In the data rows, zero lies at 4.5, halfway between 4 and 5.
The same things were measured in two ways. The second way is not exact.
First some of them both ways: the first way, then the second way, then a blank line.
[5 4 3 3 2 4 4 9 1 2 4]
[5 4 7 4 4 5 4 1]

[5 5 4 3 3 6 4 9 3 2 6]
[6 5 6 2 3 5 3 2]

[5 4 5 7 5 4 7 0 3 1 4]
[5 4 4 8 4 7 5 6]

[4 6 4 4 4 4 4 9 4 9 4]
[3 4 6 1 5 2 7 3]

[4 4 3 6 7 5 6 1 7 0 4]
[7 6 3 7 5 6 4 6]

[5 3 4 7 3 3 5 6 8 1 8]
[5 5 3 4 6 7 3 4]

[3 4 4 3 2 4 4 9 2 1 3]
[6 4 7 5 4 6 3 2]

[4 6 4 3 5 3 4 5 3 9 4]
[3 4 5 3 6 2 8 4]

[3 5 6 5 8 3 4 3 8 9 3]
[3 4 3 4 6 2 6 5]

[3 5 4 5 3 3 4 9 7 2 3]
[5 4 6 3 6 5 3 1]

[6 4 4 3 3 5 4 8 3 2 8]
[5 5 5 3 3 6 3 3]

[4 4 7 6 6 4 4 0 8 1 6]
[4 5 2 6 5 7 3 6]

Here are 40 more, measured the second way only, each followed by its number:
[3 3 4 6 3 3 4 6] 0
[5 5 4 7 3 4 2 6] 1
[4 5 2 6 6 6 3 7] 2
[4 6 2 3 6 7 4 5] 3
[3 5 2 6 6 4 5 6] 4
[6 3 8 6 4 6 4 3] 5
[3 5 2 5 6 3 6 7] 6
[6 6 6 4 3 5 2 3] 7
[5 4 6 7 3 6 3 3] 8
[7 5 7 4 3 5 2 3] 9
[2 4 2 3 6 3 5 6] 10
[3 5 2 5 5 3 6 4] 11
[3 6 5 2 4 5 5 3] 12
[5 4 5 7 3 4 2 5] 13
[6 5 6 3 3 5 3 2] 14
[7 4 4 7 4 7 6 5] 15
[2 4 2 4 7 3 6 6] 16
[5 3 6 4 5 7 3 3] 17
[5 6 2 4 6 4 6 4] 18
[7 6 7 6 3 5 3 5] 19
[6 3 4 7 4 6 7 6] 20
[5 4 5 3 3 5 2 2] 21
[4 4 3 3 7 4 7 6] 22
[6 5 7 4 3 6 3 1] 23
[6 5 7 3 3 4 3 3] 24
[4 5 5 6 4 3 4 7] 25
[6 4 3 7 4 7 6 5] 26
[5 5 2 6 5 4 6 7] 27
[4 3 5 5 4 1 4 6] 28
[6 4 5 7 4 7 6 6] 29
[2 5 5 2 5 4 6 5] 30
[4 6 3 5 7 7 4 6] 31
[4 5 6 1 3 5 4 3] 32
[3 4 4 3 5 2 7 3] 33
[3 5 3 4 7 5 5 8] 34
[6 5 3 6 4 7 5 7] 35
[2 4 6 2 5 2 7 3] 36
[6 4 4 7 5 7 5 6] 37
[2 4 3 3 7 3 6 6] 38
[5 4 8 3 5 3 5 1] 39
Some of them follow, measured the first way. Which numbered row above is each one? Its number follows it:
[6 6 3 2 2 7 4 8 2 3 5] -> 24
[5 4 4 4 2 6 4 9 3 6 8] -> 32
[3 4 4 5 8 3 8 1 3 1 3] -> 26
[4 6 2 2 3 4 3 9 2 6 2] -> 39
[5 3 2 7 4 5 8 1 5 1 6] -> 35
[5 4 3 3 3 4 4 9 2 1 4] -> 23
[6 6 7 3 3 7 4 2 3 9 3] -> 28
[6 6 8 3 3 6 4 2 2 1 3] -> 13
[3 4 3 6 6 3 8 1 2 3 3] -> 20
[7 5 4 3 3 7 3 8 3 1 5] -> 7
Here are 40 more, measured the second way only, each followed by its number:
[2 3 5 3 5 1 6 6] 0
[4 4 8 2 5 2 6 3] 1
[7 5 6 7 3 5 4 7] 2
[5 4 4 7 4 8 5 6] 3
[3 4 3 3 7 3 7 6] 4
[5 5 6 5 3 3 3 7] 5
[4 3 4 7 4 7 6 6] 6
[5 5 5 6 3 3 1 4] 7
[4 4 5 3 5 5 2 1] 8
[3 4 2 4 5 2 6 5] 9
[3 5 2 6 5 5 5 6] 10
[5 4 5 4 3 5 1 2] 11
[3 3 6 4 4 1 5 6] 12
[4 5 2 4 5 3 6 5] 13
[5 5 2 6 5 4 7 5] 14
[4 4 3 3 7 2 7 5] 15
[6 3 5 7 4 7 7 5] 16
[5 5 4 7 3 4 1 5] 17
[6 5 7 6 3 5 3 3] 18
[2 4 5 2 5 2 7 4] 19
[5 3 6 7 5 6 7 7] 20
[6 4 5 7 4 7 6 6] 21
[5 4 5 4 3 5 2 2] 22
[5 6 5 3 3 6 3 4] 23
[5 4 5 2 5 5 3 1] 24
[5 3 6 3 4 4 3 0] 25
[4 5 5 5 4 2 4 6] 26
[4 6 6 2 3 5 3 3] 27
[7 6 6 4 3 5 2 4] 28
[2 4 6 2 5 3 7 4] 29
[3 5 5 5 4 1 5 6] 30
[5 5 2 7 5 5 5 5] 31
[4 5 3 5 5 4 6 6] 32
[3 3 4 3 7 3 7 6] 33
[5 6 3 4 6 7 3 6] 34
[5 5 3 6 7 7 4 7] 35
[5 4 6 2 4 4 3 1] 36
[4 5 6 1 3 3 5 4] 37
[5 6 5 2 3 6 3 3] 38
[7 4 7 7 3 6 3 5] 39
Some of them follow, measured the first way. Which numbered row above is each one? Its number follows it:
[6 4 3 4 2 6 4 8 3 2 8] -> 23
[3 4 3 6 5 3 8 1 2 2 3] -> 16
[6 7 6 2 3 7 3 1 2 7 4] -> 26
[4 4 4 5 5 3 5 3 9 9 4] -> 4
[2 5 3 3 2 5 4 9 3 9 2] -> 1
[3 7 6 3 4 5 4 3 3 9 4] -> 0
[3 4 4 4 9 3 6 0 5 6 3] -> 14
[4 5 5 6 4 4 4 9 7 3 5] -> 24
[5 6 6 3 5 7 3 1 2 9 3] -> 30
[7 6 8 2 2 7 3 4 2 2 3] -> 7
